In the rows, 128 means zero.
Rotation paths and how fast each direction turns (degrees a step)
Each turn is a multiple of 5 degrees from 10 to 175, or 0.
Each row of a path follows its step; steps can be skipped.
path 1
step 1: [136 130 123 135 120 125 131 122 135 124 134 129 123 135 125 130 140 133
 129 130 137 125 126 122 130 118 124 116 124 120 130 122 132 131 129 136
 130 129 122 127 128 131 126 120 129 130 136 132 128 129 137 133 121]
step 2: [134 138 131 142 125 124 139 129 125 120 128 126 133 121 126 124 128 130
 124 123 132 121 126 129 124 119 134 126 132 124 118 132 121 128 128 132
 123 128 125 131 137 130 126 120 129 132 120 135 122 132 124 126 126]
step 3: [140 131 122 139 123 126 127 137 131 129 126 129 123 130 126 130 129 129
 130 140 119 127 134 127 119 129 124 125 132 129 126 131 133 129 143 139
 126 125 131 129 129 131 130 132 136 121 124 133 127 137 123 127 131]
step 4: [127 126 127 136 131 122 133 138 127 121 127 130 125 133 127 133 123 127
 131 131 132 122 126 129 113 123 122 140 133 124 134 123 127 130 128 123
 130 120 115 128 132 135 128 123 132 127 137 131 133 128 127 133 136]
step 5: [136 138 130 130 125 129 123 126 125 136 115 126 125 130 128 137 129 137
 138 125 127 123 121 123 123 123 133 133 125 132 122 120 124 117 125 124
 123 126 123 125 134 130 130 128 134 122 129 135 130 131 131 123 134]
step 6: [135 132 144 122 140 128 133 129 126 136 131 133 126 129 127 126 131 136
 125 132 124 131 127 123 122 131 127 134 121 118 130 127 126 122 138 135
 129 122 130 122 133 128 134 123 135 128 136 133 123 124 128 128 130]
step 7: [126 135 129 130 127 121 129 130 121 131 129 116 133 136 132 133 117 127
 131 125 131 130 125 117 120 132 123 127 126 127 123 125 127 122 140 133
 136 127 121 126 129 120 133 125 116 127 129 130 129 120 121 127 127]
step 10: [128 126 123 132 123 131 131 128 123 129 129 116 126 124 120 129 136 133
 116 136 127 128 129 122 126 127 137 123 128 127 124 119 118 136 125 137
 127 122 123 129 134 130 138 127 119 135 125 135 128 125 124 123 128]
step 11: [136 128 134 133 117 123 133 129 127 124 124 125 127 121 135 134 133 131
 125 140 130 127 140 119 125 134 125 118 126 134 131 134 131 129 126 131
 137 121 122 130 135 131 120 132 129 128 128 132 122 131 130 135 125]
step 12: [131 122 131 136 123 116 133 130 131 129 123 127 124 135 132 134 128 128
 125 130 130 123 130 130 124 125 127 121 133 125 126 133 123 142 127 127
 119 128 113 117 130 129 130 121 136 121 125 124 124 123 126 124 127]
step 13: [129 134 128 135 124 120 130 135 123 133 125 132 123 120 119 123 132 127
 129 130 135 122 130 119 122 122 123 122 132 128 127 118 127 128 131 119
 118 133 130 124 133 132 138 137 133 122 132 136 127 129 131 132 125]
[129 129 125 130 129 128 129 129 129 126 126 129 128 127 125 130 130 127
 126 131 128 128 127 127 128 127 127 126 130 130 128 131 125 129 127 128
 130 127 129 130 129 129 127 127 128 127 129 125 127 128 129 125 126]
40
[127 131 125 130 127 127 129 128 128 128 131 126 127 128 129 128 126 129
 127 125 129 128 128 129 126 128 130 130 130 129 129 128 127 128 126 126
 127 128 127 126 130 126 129 127 126 127 126 127 128 127 127 124 128]
140
[128 130 126 125 130 130 128 126 126 128 129 126 129 128 126 130 131 128
 130 129 130 128 127 129 127 128 132 129 127 129 129 129 130 128 127 129
 127 129 127 128 129 131 130 128 129 130 130 128 126 128 130 129 127]
80
path 2
step 1: [124 127 137 133 140 118 135 125 122 127 129 134 127 128 123 131 122 119
 126 127 142 128 124 129 121 127 131 123 130 137 124 126 122 136 126 126
 131 137 127 126 122 119 130 132 126 128 126 125 129 122 125 124 136]
step 3: [125 135 117 130 130 123 122 131 129 129 120 121 131 125 136 132 128 133
 131 120 139 135 128 134 130 123 139 133 128 129 138 138 123 130 128 131
 132 124 129 132 128 128 116 124 132 119 124 125 124 136 128 129 123]
step 4: [130 129 120 137 135 115 124 126 128 132 132 123 126 124 122 132 124 117
 131 130 128 129 129 125 124 122 136 122 124 132 130 123 119 131 139 130
 128 121 125 133 133 127 135 131 122 131 131 116 131 131 125 124 137]
step 6: [126 135 122 127 123 131 127 136 129 130 120 138 129 141 132 131 128 137
 126 126 139 134 129 134 127 128 125 133 130 126 141 127 126 127 129 136
 120 128 124 126 118 128 130 129 130 123 119 122 133 132 126 123 136]
step 7: [124 131 123 132 135 122 143 130 117 127 134 127 122 124 127 129 130 126
 126 125 133 129 136 127 118 131 127 132 139 133 130 131 117 133 138 133
 127 129 128 129 122 124 123 129 115 130 132 124 128 122 130 124 131]
step 8: [127 130 139 133 134 128 137 129 126 127 135 130 127 130 125 123 133 124
 129 120 128 126 122 120 124 119 125 141 119 128 131 126 133 134 126 124
 136 124 133 132 138 120 129 130 123 116 123 124 126 134 134 125 128]
step 9: [120 137 123 123 124 120 133 130 128 130 127 131 134 130 128 134 127 129
 130 125 135 134 123 135 132 119 133 126 129 123 133 122 124 125 120 129
 127 123 130 134 136 130 119 126 135 123 119 136 126 135 118 118 132]
step 10: [127 132 114 132 139 123 134 129 126 122 127 125 129 129 125 137 122 127
 132 131 130 127 125 122 134 137 139 129 128 135 132 124 119 131 133 128
 121 116 131 133 125 132 130 131 126 133 130 129 135 127 138 125 129]
step 11: [131 117 128 136 126 125 129 118 123 133 125 132 121 123 129 121 130 126
 132 140 140 127 124 124 130 126 125 133 120 132 130 125 129 135 121 127
 126 126 135 130 123 122 125 135 121 125 126 121 124 139 136 128 131]
step 12: [126 132 130 119 123 126 134 126 124 135 131 126 124 134 132 133 132 139
 134 130 140 135 130 128 125 125 126 127 124 126 147 119 134 123 132 128
 129 136 121 129 131 125 131 127 131 128 130 123 131 135 123 122 133]
step 13: [122 127 117 126 138 128 132 141 119 122 130 122 125 124 130 136 130 134
 122 130 128 131 138 126 127 134 130 129 127 126 130 131 124 136 133 132
 119 128 122 133 135 123 125 133 125 116 126 128 126 122 127 126 133]
[128 124 128 128 128 127 129 129 129 128 128 132 128 128 129 127 124 126
 129 128 128 128 127 127 130 130 129 126 128 127 129 127 128 126 126 132
 127 126 129 128 125 129 131 127 129 129 128 129 127 129 130 128 129]
70
[127 129 128 128 129 126 127 125 128 128 129 128 128 131 128 130 127 127
 129 130 126 129 127 129 129 128 129 128 127 124 125 127 127 130 128 130
 128 128 126 128 131 127 129 128 130 127 126 129 128 125 129 128 129]
80
[126 129 128 129 127 127 127 127 128 126 131 127 129 129 125 129 128 127
 128 128 129 130 132 126 127 132 131 128 127 130 126 130 126 126 129 129
 126 129 128 128 127 130 128 129 127 126 126 128 128 128 127 130 128]
115
